Each row is where one point has got to under a steady rotation. How many ticks took it there?
The counts run from 0 to 477.
[120 137 146 101 131 117 129  92 181 154 105 101 129  81  95 149 110 125
 139  95  88 132 144 114 176 210 133 133 118 108 166 171 144 125  96 109
 105  99 125 142 172 133  99 131 129 129 118 113 133  89 124 151 171 134
 136 122  95 173]	403
[150 115 118 123  96  86 148 109 119 101 121 119 187 120 136 136 127 106
 112  91 150 163 154 139 142 203 140 134 126 112 169 174  81  84  99 148
 124 126  78 162 126 121 124 110 102 103 168 120 131 121 118  98  91 162
 132 125 108 152]	21
[153 149 135 109 133 137 147 126 160 149 121 167 153 127  90  96 147 113
 134  75 132 151 130 121  61 178 128 125 118 148 187 127 102 102 118 170
 141 109 143 155  80 102 153 142 120 124 178 133 114 125 120  84 126 141
  92 119 122 143]	120
[155 120 127  86 117 105 130 104 163 145 138 150 168  96 119 107 153 119
 120  83 106 143 158 144 128 155 129  90 135  84 168 187  83 122  88 107
 104  99 129 176 135  97 105 122 112 105 172 138 138 121 134 107 104 184
 169 101 110 141]	420
[164 145 108 168 121  98 125 132 162 160  91 180 163 127 120 150 156  99
 157  87  92 133 120 100 142 138 100 111 152 128 167 110  85 131  99 189
 133 145 159 137 121  95  82 139  86 160 133 126 148 130 133 101 124 179
 101 156 124 140]	336
[187  71 120 107 136 103 121 111 121 146 127 113 128 160 149 115 134 139
 124 136 119 118 173 162 100 145 145 130 129 105 164 185  70 109 143 147
 128  79 105 156 121 116 132  89 140 109 139 123 156 104 108 114  78 161
  90  83 135 106]	60
[171 131 154 104 140 137 132 126 139 148 153 108 142 129 105 109 142 129
 137  92 123 131 160 136  67 175 150 122 123 132 179 163 123 123 103 134
 142  70 132 181  92 100 155 106 130 101 149 143 133 119 109  90 105 152
  81  87 121 154]	93
[142 129 140 150 149  94 141 122 148 138  79 138 126 130 127 195 104 105
 169 142  83 108 125  91 162 186 118 147 142 131 148 121 110  86 109 166
 136 145 141 107 165 143  81 113 127 138 103  97 117  87 114 152 125 127
  96 167 128 139]	358
[133  96 119 117 151 105 120 120 184 193  95 149 139 127 158 137 141 122
 145  93  88 108 134 126 165 149 102 124 153  92 163 173  70 120 120 134
 117 106 161 135 146  73  86 109 116 126 143 130 185 116 117 134 133 149
 151 134  73 141]	388
[127 128 137  82 182 143 148 121  99 179 142 170 129 155 171 135 143 167
 131 120  91 126 122 120  93 128 125 146 150 109 136 162  94 115 135 126
 122 119 144 152 110  97  98  88 172 113 152 120 115 155  88 154  95 163
 144 109  85 159]	184
[174 109  98 122 137 105 148 120  96 147 114 140 124 157 149 159 130 151
 136 176  76 131 151 123 153 157 118 178 142 136 116 133 126 152 136 167
  99 152 123 127 140 193 105 111 144 181  87 107 132  92 122 174 113 163
 102 138 150 128]	260
[140 109 116 111 113 112 124  90 171 161 118 160 164 112 139 138 164 136
 126  74  95 137 146 142 140 155 119 106 136  90 151 184  92 142  92 122
  85 110 138 152 134  74  87 134 111 130 142 139 172 126 115 124 132 168
 162 126  78 145]	414
[164 151 139 170 135 102 138 143 114 122 122 155 158 146 154 175 136 105
 175 117 112 137 122 107 119 144 111 108 144 130 154 114  85 100  82 187
 142 132 147 139 132 101  83  94 101 119 128 128 120 138  94 118  92 179
  92 163 133 158]	334
[159 167 148 179 122 114 144 117 132 124 114 139 146 110 124 201 125 109
 166 126  73 121 132  91 135 191 126 137 132 135 148 102 131 121  89 190
 123 141 151 124 148 153  78 130 101 150  94 115 109 114 110 132 123 162
  70 165 127 151]	332
[169  93 104  95  86  89 153  71 168 114 103 165 158  99 108 147 154 138
 117 123  86 129 143 149 125 176 136 122 122 114 152 161 109 137 113 140
  77 128 118 132 147 154 100 172 106 143 117 101 137  77 125 144 131 159
 136 129 140  85]	442
[176  92 118 113 108  72 146  79 110  87 104 135 154 122 137 184 138 124
 135 147 103 123 151 148 135 181 154 134 126 101 145 172  97 115 114 151
  92 125  95 124 158 168 101 140 125 126 100  94 128  97 112 144  96 157
 108 123 141  87]	32
[170 170 129 178 116 120 136 161 125 131 130 126 167 124 126 151 137  99
 155  92 124 158 140 105 125 169 111 119 146 133 168 113 101  97  76 176
 159 127 143 167 116 104 117  91  96 122 151 137 116 133 110  90 100 179
  94 145 114 195]	328
[123 158 138  82 149 156 158 117  83 141 150 140 152 143 154 155 138 158
 124 101  99 161 130 112  96 179 137 157 130 118 131 155 125 116 103 129
 116 140 128 169 107 126 102 102 170 111 140 134  96 153  79 162 104 160
 132 129  79 203]	203
[143 140 107 101 102  92 132 107 163 132 112 146 174 103  97 103 129 113
 109  81 127 164 163 139 155 184 135 113 122 101 173 174  95 101  90 152
 111 112  91 154 135 126 116 147  78 125 161 129 139 111 157  94 134 166
 147 108 118 143]	16
[174 130 114 137 151 130 135 166  82 156 141  87 119 157 146 131 106 137
 124 155 114 162 163 127 138 161 129 161 139 131 136 127 115 127 119 154
 154 107 115 169 127 153 137  51 140 135 132 138 121 108 116 134 100 166
  94 123 143 200]	275
[189  61 105 115 121  94 148 107 110 110 123 128 141 145 150 160 149 141
 118 136 116 121 163 144 100 182 145 141 121 126 134 166  70 107 132 145
 114 140  98 125 127 131 123  95 139 108 119  95 140  93  75 143  72 146
 108 130 134 106]	464
[187 110 146 113 143 138 125 104 126 153 149 116 127 136 128 119 150 138
 137 124 112 105 150 151  57 145 156 116 127 112 172 182  98 136 126 132
 132  74 136 165 105  97 131 101 140  96 125 134 144 133  91  97  84 167
  73  79 138 120]	86
[174  89 159 126 150 135 129  79 112 133 127  96 125 158 136 181 130 148
 148 145  96 103 158 137  87 205 149 135 120 128 150 168 122 138 139 129
 114  99 127 128 127 126 129 113 153 124  82 117 140 113  70 127 113 128
  63 106 103 127]	78
[167 140  88  89 120 110 172 103 119 128 122 168 132 127 112 130 131 156
 113 153  80 164 129 126 141 143 132 166 142 136 125 141 138 147 119 173
  88 147 118 145 135 205  99 149 136 173 113 107 116  90 154 159 123 189
 116 121 174 119]	240
[162 146 116 161 121  99 133 119 167 145  87 185 153 115 119 159 147 109
 157 116  71 120 109 104 151 148 100 120 143 136 164 106 106 136 104 194
 119 136 162 128 146 128  77 160  89 164 109 110 141 112 135 122 142 179
  97 165 135 125]	337
[143 162  94  77 124 139 162 131 128 158 147 180 151 115 112  87 145 148
  96  89 103 176 136 139 118 132 117 140 147 119 148 154 120 132 101 148
 105 127 138 178 105 143 109 137 128 138 181 132 117 126 149 132 120 196
 159 106 121 169]	218
[158 145  85 114 118 114 162 138  79 117 140 170 171 165 160 140 163 151
 103 103 127 181 136 126 115 164 124 155 146 134 128 136  96 114 103 161
 118 168 113 163 101 138 110  98 133 140 158 141 124 143  94 138  87 186
 134 140 110 177]	230
[164 149 114 158 125 130 107 123 152 180 123 148 160 142 131 129 150 122
 142 106  77 132 128 113 142 143  94 122 147 126 150 114 118 176 102 188
 125 120 170 147 109  94 101 139  87 179 113 157 173 131 115 102 125 188
  90 134 106 172]	310
[139 143 159  94 158 126 163 119 133 130 110 157 114 115 100 140 114 131
 153 123  96 121 116 101  76 175 156 151 130 145 170 138 126  63 137 157
 136 115 131 132 114 172 124 123 162 110 138  74  58  88 125 144 120 125
  81 120 159 105]	143
[190 117 105 112 148 117 151 133  94 151 135 123 115 136 135 141 109 142
 130 185  70 138 149 137 141 137 134 177 146 134 120 140 130 143 129 162
 119 113 117 160 155 199 113  89 151 154 100  99 116  92 142 158 107 183
  91 109 178 137]	267
[143 154  95  78 132 139 156 103 132 169 133 208 156 130 128  92 162 167
 107 100  78 157 119 134 122 124 118 138 148 116 136 148 114 157 112 139
  82 129 150 160 103 129  94 155 128 160 160 135 147 140 141 144 125 191
 161 115 107 147]	212
[177  83 153 120 146 128 123 100 111 140 136  93 143 174 152 161 150 141
 144 132 115 113 162 147  79 178 148 129 121 123 157 174  97 128 133 139
 113  90 134 145 114  99 132  95 143 121 104 139 153 126  60 112  93 139
  66 102 104 142]	79
[162  89  89 107 113  82 140 116 154 149 106 130 153 131 101  94 126 105
 109  93 140 150 177 143 155 182 139 145 126 128 172 165  78  96 134 164
 126 105  90 145 118 142 155 129 100 131 172 128 162  81 146  91 126 146
 127 106 135 124]	42
